In the rows, zero is written as 128.
Which row each row swaps with, under one turn or mirror
The rows were stretched afterwards, more along some directions than others.
mene: [125 160 104 134 134 117 131 137 124 154 134 127 115 140 118 117 129]
zus: [119 107 113 115 107 135 124 118 127 166  91 169 147 101 104 143 103]
pem: [142 111 132 122 127 101 120 131 128 150 110 152 131 100 116 147 105]
Ponav: [114 117 124 159 143 136  98 115 149 139 167 147 107 128 144 127 128]
Zofo: [121 101 127 155 126 115 104 120 145 137 121 143 119 100 126 156 153]
luged: [114 120 124 121 128 134 135 103 145 130 119 117 120 119 113 147 151]
Fivib: [133 114 115 102 139 123 119 134 150 186  79 152 149 114  89 141 138]
Lofov: [128 130 112 135 117 114  77 123 141 166  99 190 123 125  87 136 130]
puva: [132 119 111 112 147 114 123 151 141 146  93 145 135 130  78 144 151]
Fimev: [129 136 129 140 143 112  96 150 119 151 152 153 103 122 128 119 142]
Mevu: [107 116 122 161 131 143 103 111 144 132 163 150  99 129 147 125 132]
levol: [109  90 117 116 122 126  98 140 128 193 112 142 112 127  90 169 178]
Rukek: [140  99 122 130 134 105  96 148 121 141 113 144 138 119 122 138 115]
Luduv: [138 113  91 120 108 154 107 145 135 161 117 148 125 127  99 121 144]
riro: [107 114 125 162 132 137 104 114 151 139 164 150 100 126 139 129 127]
Pebo: [122 132  98 135 135 138 134 120 160 144 126 146 108 139 112 123 123]
Pab: [123 136 100 111 141 135 126 127 140 181 124 126 122 144 109 113 140]
tumu: [125 108 134 132 155 106  85 138 139 143 112 153 142 124 103 145 125]
lir: [124 119 117 147 136 121  69 138 148 191 127 194 123 122 125 123 129]
gozus: [143 108 134 119 118 108  98 129 137 145 125 163 133  88 111 137 125]
gekel: [125 109 148 135 141 133  88 105 146 156 130 163 137 112 136 147 142]
galiv: [118 113 100 121 130 117 120 122 137 177 102 169 144 118  83 129 122]
medem: [131 118 133 165 158 102  55 133 151 142 114 183 140 120 117 132 142]
mena: [134 103  99 125 109 148  72 135 129 180 103 156 137 124  96 155 136]
vir: [112 101 130 112 151 109 122 154 131 152 110 140 131 144 112 148 159]
resa: [124  97 118 143 134  88 115 155 113 139 102 162 143 110 114 120 116]
ribo: [136  97 119 125 139  99  90 155 121 166 106 155 134 102 106 140 114]
rekir: [119 119  95 112 107 136  86 141 122 179  93 179 137 138  97 153 146]
goli: [115 114 121 155 131 135 113 109 153 134 161 152 114 128 141 128 120]
Fari: [112 116 123 126 127 137 131 113 149 132 112 112 125 125 108 156 165]
siv: [132 117 116 115 128  96 101 146 120 155 113 153 149 118 115 135 108]
famap: [127 142 113 158 132 112  59 142 139 159 123 176 114 127 130 113 115]
Ran: [127 116  94 106  98 123 104 132 116 177 104 150 131 131  95 148 133]
pasug: [128 116 115 129 129 132 122 113 154 138 114 103 125 121 105 151 160]
Tig: [130 120 117  97 122 165 135 129 124 154  92 134 135 126  87 158 169]
Nizo: [118 119 117 116 129 147 128 107 148 142 112 111 131 126 104 159 165]
fibu: [121  96 116 148 125 119  80 147 126 162 121 173 122 112 100 157 164]
Mafo: [112  98 126 125 139 156  95 114 163 160  94 162 138 107  82 182 143]
falun: [103 101 103 129 111 125  86 137 114 176 112 159 138 133  96 154 157]
pofi: [ 94 117 104 159 137 113  76 158 131 161 136 161 117 133 123 139 157]
zedun: [137 126 135 146 139 156 105 114 143 135 114 141 132 119 118 157 138]
misaf: [133 132  87 127 113 133 111 152 122 167 102 137 118 150 108 131 146]

puva pairs with fibu
Tig pairs with Fimev
Pab pairs with gekel

Which row each row swaps with, under one turn or mirror
The rows were stretched afterwards, more along some directions than others.
Furim: [130 125 110 114 145 133 148 129 100 148 153 149 168  98 139 126]
bori: [127 134 144 137  86 139 146 130 109 133 145 124 178 110 156  96]
movel: [ 91 146  86 153 141 179 165 122 104 120 131 130 124 121 106 126]
nobo: [104 148  90 117 111 158 135 129 108 112 147 141 162 114 110 110]
biz: [128 102  98 124 114 131 155 140 109 129 136 137 149  98 104 120]
deses: [140 139 142 111 100 144 151 132 107 115 179 136 160 114 144 106]
gib: [115 170 130 164  93 158 150 104 143 117 142 140 158 114 125 103]
fepa: [133 127  87 116 109 150 144 149 118 135 105 146 162  76 104 111]
Suli: [116 147 107 160 151 169 165 131 115 117 143 143 125 113 129 127]
fodog: [119 151 146 104  75 145 143 124 115 111 174 122 175 115 131 108]
Zenog: [101 122 121 105  64 165 137 125 104 124 138 145 178 108 113 106]
kipod: [120 131 163 123 116 131 122 141 102 107 168 125 142 145 179 116]
Mokal: [120 129 114 146  90 151 144 119 115 111 106 109 137 128 119 122]
ket: [135 142 116 125 104 126 158 128 115 116 128 130 157  58  97 158]
disik: [125 147 180 141 110 132 141 117 112 103 191 128 143 143 176 115]
Kag: [127 175 129 157 124 160 169 121 117 105 149 126 123 108 118 130]
mak: [121 153  99 116 137 135 144 120 107 123 137 146 151  89 105 154]
kub: [130 168  93 153 131 175 188 117 118 145 140 153 159  77  98 113]
Vifu: [ 95 157  77 129 150 191 155 120  92 125 141 135 117 142 101 120]
zifud: [111 163 136 150  88 135 149 107 125 130 153 141 179  96 119 123]
rafu: [123 138 126 177 109 150 187  93 129 146 134 145 166  82 127 112]
kifi: [129 126 143 109 105 137 125 139 109 109 177 149 162 127 140 115]
Bora: [138 144 104 158 138 149 174 132 131 147 128 133 159  75 121 123]
Sogu: [109 168 114 142  96 159 147  95 116 127 116 141 147 112 105 126]
fug: [ 91 152  89 141 136 156 145 102 111 139 123 130 118 126  83 149]
Logem: [102 134 133 121 115 158 128 137  82 104 166 136 144 152 158 109]
pofo: [105 170 127 135 119 156 147 108 131 144 164 155 166 106 107 146]
Seg: [106 205 129 141  95 184 153  94 136 139 151 128 150 139 104 111]
Fetat: [101 158 149 157 108 151 156  98 112 116 152 117 143 121 136 128]
mutu: [130 179 148 148  78 150 153 113 135 122 146 144 170  98 128 102]
bena: [138 142 154 153 107 122 146 116 135 140 153 137 146 125 136 119]
Nupa: [110 145 107 100 150 156 126 138  89 127 140 124 130 132 129 133]
botas: [115 171 127  92 118 163 115 142  77 108 156 125 126 163 137 114]
vuda: [132 163 125 154 145 131 142 116 133 127 137 119 130 127 124 161]
tiro: [ 99 169 107 157 109 184 157  99 123 127 150 152 145 133  90 116]
Bisan: [127 105 151 113 103 106 122 132 109 114 148 124 141 115 145 135]
Ribab: [112 163  81 103 111 164 144 137  99 124 139 149 167  94  91 115]
Dez: [114 191 117 111 100 164 120 111 104 143 113 131 139 135  99 137]
kon: [141 151 157 114  94 139 143 132 100 129 174 146 181 112 160  95]
zadeg: [114 196 125 153 113 183 166  92 123 140 165 139 141 139 111 111]

Kag pairs with botas
vuda pairs with Mokal
Vifu pairs with disik

Which row each row swaps with, under one turn or mirror
The rows were stretched afterwards, more along some directions than others.
vav: [137 150 119 156 109  93 141 125 159 116 125 116 139 150 140 131 131 131
 141 150 156]
papam: [144 137 135 139 132 101 136 159 121 102 157 121 147 167 119 144 146 141
 115 152 124]
zifit: [113 142 126 149 109 141 117 121 146 139 111 128 117 112 135 102 142 127
 131 111 150]
pirud: [147 133 127 170 117 125 109 119 126 130 119 121 128 124 128 110 125 118
 149 163 137]
dol: [166 123 135 142 114  98 132 132 135 108 128 128 145 143 129 163 115 133
 129 130 131]
loz: [139 115 138 152 111 128 128  89 150 127 107 148 129 129 113 126 155 121
 129 119 158]
deda: [133 148 119 145 112  83 139 138 157 107 128 113 138 156 130 137 131 137
 138 151 149]
Poso: [120 132 127 140 109 134 117 145 139 117 112 121  97 150 130 114 143 148
 109 101 123]
buz: [164 127 155 133 122 126 136  90 120 142 128 142 151 106  98 141 156 116
 122 115 165]
zazom: [156 144 132 121 120 113 126 145 110 127 129 134 106 155 125 139 123 142
 106 108 142]
zumib: [163 141 155 162 133 113 130 132 136 125 134 135 146 125 102 129 153 122
 107 139 152]
vop: [137 150 119 152 112  85 140 131 152 115 122 114 147 150 138 131 121 134
 139 146 149]
dodim: [141 128 125 158 117 121 115 129 130 114 116 123 116 148 145 122 119 119
 155 167 131]
bar: [125 119 140 147 108 133 125  95 149 123 114 153 128 129 113 123 164 117
 132 117 156]
muruv: [175 119 153 134 133 110 142 110 120 116 116 144 119 150 126 161 128 127
 117 127 122]
Reg: [142 111 140 146 114 129 128  96 149 119 101 146 129 137 119 133 155 122
 126 120 155]
Famu: [129 137 126 128  96 119 149 113 125 148 133 116 149 121  76 145 152 143
 117  91 141]
sis: [151 124 140 115 109 110 134 124 122 111 130 154 125 169  90 157 154 140
 108 101 156]
Mil: [123 136 134 143 116  97 134 120 111 163 143 137 141 117  98 123 125 138
 107 109 118]
reb: [128 148 111 152 105 103 134 124 157 125 116 117 134 140 139 118 124 129
 148 137 158]
kova: [145 134 128 171 121 121 111 120 122 128 122 122 130 126 129 113 130 118
 144 167 132]
fodi: [148 125 135 113 115 103 144 123 126 113 136 145 134 176  93 159 151 143
 104 102 154]
Kufa: [120 138 120 121  94 121 146 111 121 146 123 119 147 129  76 143 148 146
 122  86 150]
kivi: [176 127 155 152 122 102 147 104 125 129 121 135 120 155 120 169 132 133
 117 130 114]
sono: [145 121 141 108 107 103 148 121 142 103 115 113 144 153 108 164 152 148
 119 100 162]
bir: [147 114 144 113 107 103 148 118 141 103 111 117 142 154 110 162 156 144
 117 102 166]
gik: [120 129 131 141 115 108 137 123 113 161 135 141 132 128  98 119 128 134
 107 113 120]
Zinut: [134 125 127 125 113 118 126 138 129 115 121 140  96 184 117 132 136 156
 102  98 126]
Bomag: [157 125 152 127 120 124 140  92 125 139 131 150 154 114  97 143 158 116
 126 114 175]
Pege: [170 140 152 149 134 109 137 141 120 121 136 134 141 142 112 141 142 129
  93 125 146]
geveb: [132 138 142 137 124 129 128 149 100 122 155 136 152 137  89 139 151 131
 113 135 139]
Tum: [128 132 125 136 114 123 117 144 136 121 114 120  92 157 127 122 141 160
 103 101 125]
bope: [138 139 135 135 128 111 128 155 118 103 149 131 148 156 106 144 145 140
 121 146 137]
pov: [163 133 138 160 116 116 132 124 108 159 147 108 152 128 114 143 132 107
 108 129 121]
Lipif: [169 144 152 158 129 113 136 135 137 122 133 132 146 142 108 135 151 128
 104 130 158]
Tibem: [150 127 131 111 114 106 142 119 117 121 135 149 139 166  90 160 148 140
 107 105 158]
vaz: [137 139 139 135 132 109 131 157 114 103 157 128 153 155 108 146 144 138
 114 147 131]
Liga: [127 136 133 147 115 106 131 117 115 162 144 143 141 111  98 118 128 132
 112 115 123]
zomum: [127 142 131 136  95 114 151 110 134 148 130 120 147 141  79 154 154 149
 123  93 139]
ditaf: [142 117 128 122 110  87 140 148 125 122 113 130 109 176 111 145 110 159
 106 107 118]
Kega: [120 133 121 152 107 136 117 101 126 151 124 155 108 129 113 105 138 131
 124 114 136]
soriv: [155 134 125 176 113 122 112 115 124 139 122 124 131 117 121 109 129 121
 147 164 139]
samov: [183 121 147 139 128 105 144 112 125 123 121 131 115 151 128 158 125 127
 119 130 115]
zala: [165 121 142 146 113 110 135 135 144 110 128 132 145 143 129 166 124 123
 130 136 135]
parez: [168 144 153 156 131 104 136 137 125 124 132 132 156 133 104 136 142 130
 100 128 151]
vipu: [134 147 118 149 119 129 110 113 119 158 133 147  97 124 128 105 128 132
 126 125 130]
delor: [147 119 136 131 113  82 133 144 129 124 111 121 114 163 114 143 113 161
 103 100 114]
niru: [149 118 133 131 113  85 132 148 129 120 115 115 111 169 119 141 114 159
 100 104 111]
Tet: [159 132 141 163 122 119 126 118 107 159 146 109 157 115 111 130 136 110
 107 120 120]
Fol: [139 150 119 141 113 130 114 120 107 152 138 152 100 128 120 111 122 128
 126 122 131]

fodi pairs with loz
vaz pairs with pirud
kivi pairs with zomum
gik pairs with ditaf
Tet pairs with dol

Which row each row swaps with, under one turn or mirror
The rows were stretched afterwards, more along some directions than others.
dumo: [133 130 124 150 144 142 130 142 127 126  98 150 122 119 114 122 135 121
 108 151]
meri: [154 130 106 145 128 133 133 126 133 128 124 126 120 154 155 153 146 130
 162 127]
rog: [127 127 125 127  97 139 129 133 125 151 121  88 145 103  82 148 173 131
 160 118]
Daru: [132 117 129 154 135 135 148 123 166 139  97  87  91 180 121 114 141 116
 162 113]
fevi: [147 120 126 121 121 133 151 152 132 118 133 108  86 164 141 122 108  88
 190 116]
tof: [114 133 124 146 124 102 124 111 149 121 102 111  99 114  98 129 149 110
 149 130]
Fola: [141 117 116 153 134 119 125 130 126 113 107 172  99 129 105 168 138 143
 162 114]
Sut: [133  76 126 148 126 116 157 146 151 125  66 106 107 145 155 133 109 133
 109  83]
Tolum: [146 142 115 110 122 147 131 139 116 117 149  89 117 153 121 144 142  87
 197 115]
zak: [134  74 136 145 104 105 163 141 145 152  80 123 115 133 136 149 110 154
 115  97]
vad: [124 127 114 125 123 152 120 140 108 137 107  91 147 117 101 163 202 116
 151 112]
linun: [172 118 127 139  89 118 168 154 154 109  69 111  86 158 188 122  84 105
 169 121]
dimo: [126 138 136 155 100 101 134 114 134 117  79  98  90 118 123 129 143 106
 152 128]
Zad: [125 124 137 167 112 125 166 152 144 109  85 123  72 170 188 110  71 112
 184 136]
tas: [142 132 127 142 133 144 111 114 135 147  92 139 142 138  99 124 131 139
 107 152]
relu: [115 130 126 116 101 121 116 151 124 120 123  72 124 151 108 136 191 114
 146 100]
gibu: [147 135 132 142  96 102 110 108 162 122 106 120 101 126 113 123 133 122
 158 132]
Vesiv: [128 121 108 164 139 149 144 139 165 111  97 125  96 164 121 126 125 137
 202 115]
sume: [116 126 148 162  96 116 134 147 122 131  99 141  77 131 116 121 148 135
 196 117]
Pubig: [123 148 114 130 126 123 127 151 113 117 120  87 128 130 113 142 192 110
 129 113]
tib: [160 119 140 143 105 102 169 136 150 125  70  95  75 152 176 127  91  98
 163 141]
Maped: [105 142 122 114 130 134 132 151 142 119 106  76 136 163 132 130 143 136
 155  90]
zut: [122 149 114 133 122 131 132 145 127 112  83  93 121 156 111 125 173 128
 140 106]
nem: [130 131 138 144 123 139 137 123 129 121  84 147 116 138 120 116 128 114
 113 146]
sofi: [126 125 136 140 116 153 111 137 138 131 107 124 122 130  94 104 143 119
 131 146]
les: [114 156 126 144 104 131 137 153 137 101 112  98  99 163 140 127 147 130
 170  84]
mipem: [130 160 113 129 135 163 117 124 125 113 110 166 128 151 118 137 134 118
 146 161]
vilo: [135 132 124 163 133 165 134 120 155 141 119  93  98 156  95  96 148 100
 177 139]
Vove: [140 134 149 143 115 133 129 135 124 129 114 132 124 124 124 122 120 128
 127 157]
zod: [135 103 132 172 138 146 154 120 160 137  88 110  91 170 133 102 102 118
 145 123]
munip: [128 156 132 140 122 137 133 133 133 132  90 144 123 110 135 126 114 131
 126 160]
Mir: [105 141 130 133 119 138 114 108 110 169 109  94 157 117 111 165 172 144
 139 133]
gug: [125 159 114 142 110 143 135 141 135  97 111  90 102 169 132 113 145 116
 162  98]
pep: [133  83 135 160 121 113 155 136 141 147  90 116 108 150 162 144  79 175
 118  69]
pera: [126 110 123 174 131 119 157 143 139 115  87 139  76 143 155 103  99 111
 165 140]
tez: [112 146 126 116 113 117 125 147 114 125 112  81 130 149 113 130 157 120
 152 106]
Rufas: [155 125 130 127  95 112 159 136 137 115  72 100  92 155 187 139 106  96
 176 132]
kipap: [116 140 131 129 115 104 123 134 139 114 130  76 133 147 116 139 165 128
 134 117]
Tezor: [116 142 111 140 112 146 108 119 125 145 106  92 142 111  77 140 168 133
 159 128]
murem: [138 156 107 118 120 141 116 136 125  95 145 100 131 142  87 138 175 112
 159  95]
guti: [126 132 113 154 147 140 143 142 154 121 113 120  97 153 102 138 141 128
 207 135]
zosa: [157 139 102 144 131 137 123 130 142 126 110 109 124 136 138 142 146 119
 155 154]
Nobeb: [130  85 124 141 113 101 147 138 123 146  67 138 113 147 149 167 113 155
 116 101]
bobo: [149 112 131 165 118 128 139 142 109 135 104 156  80 118 110 149 150 135
 161 105]
zari: [136 159 132 146 117 155 118 122 133 127  95 157 122 138 130 136 135 129
 135 154]
mipez: [147 139 135 125 123 156 144 147 133 126 127 108  89 150 122 107 110  92
 203 129]
fif: [107 116 125 157 131 113 164 167 134 120  78 113  85 154 174 120 112 123
 171 134]
mibuz: [118 144 109 146 125 150 138 146 151 119  95 120 117 153 113 136 161 120
 203 142]
Genev: [135 149 114 116 139 140 119 131 131 114  84 150 137 138 109 132 133 121
 124 157]
Zefu: [158 145  97 138 125 133 119 128 121 112 137 120 117 128 121 145 160  98
 180 143]
kupe: [116 140 118 154 124 120 143 151 127 131  98 115 116 147 133 158 173 162
 135  94]
Fetob: [154 158 105 142 118 145 118 121 141 113 133 106 123 158 137 155 148 111
 186 145]
Zedo: [139 126 140 144 124 152 137 129 134 154  67 115 134 155 147 130 134 147
 110 125]
Tid: [118 130 130 164 123 135 157 144 143 118 101 116  85 143 166  88  89 115
 185 135]

vilo pairs with fevi
zod pairs with Tolum
rog pairs with zak
zari pairs with les
mipez pairs with Daru

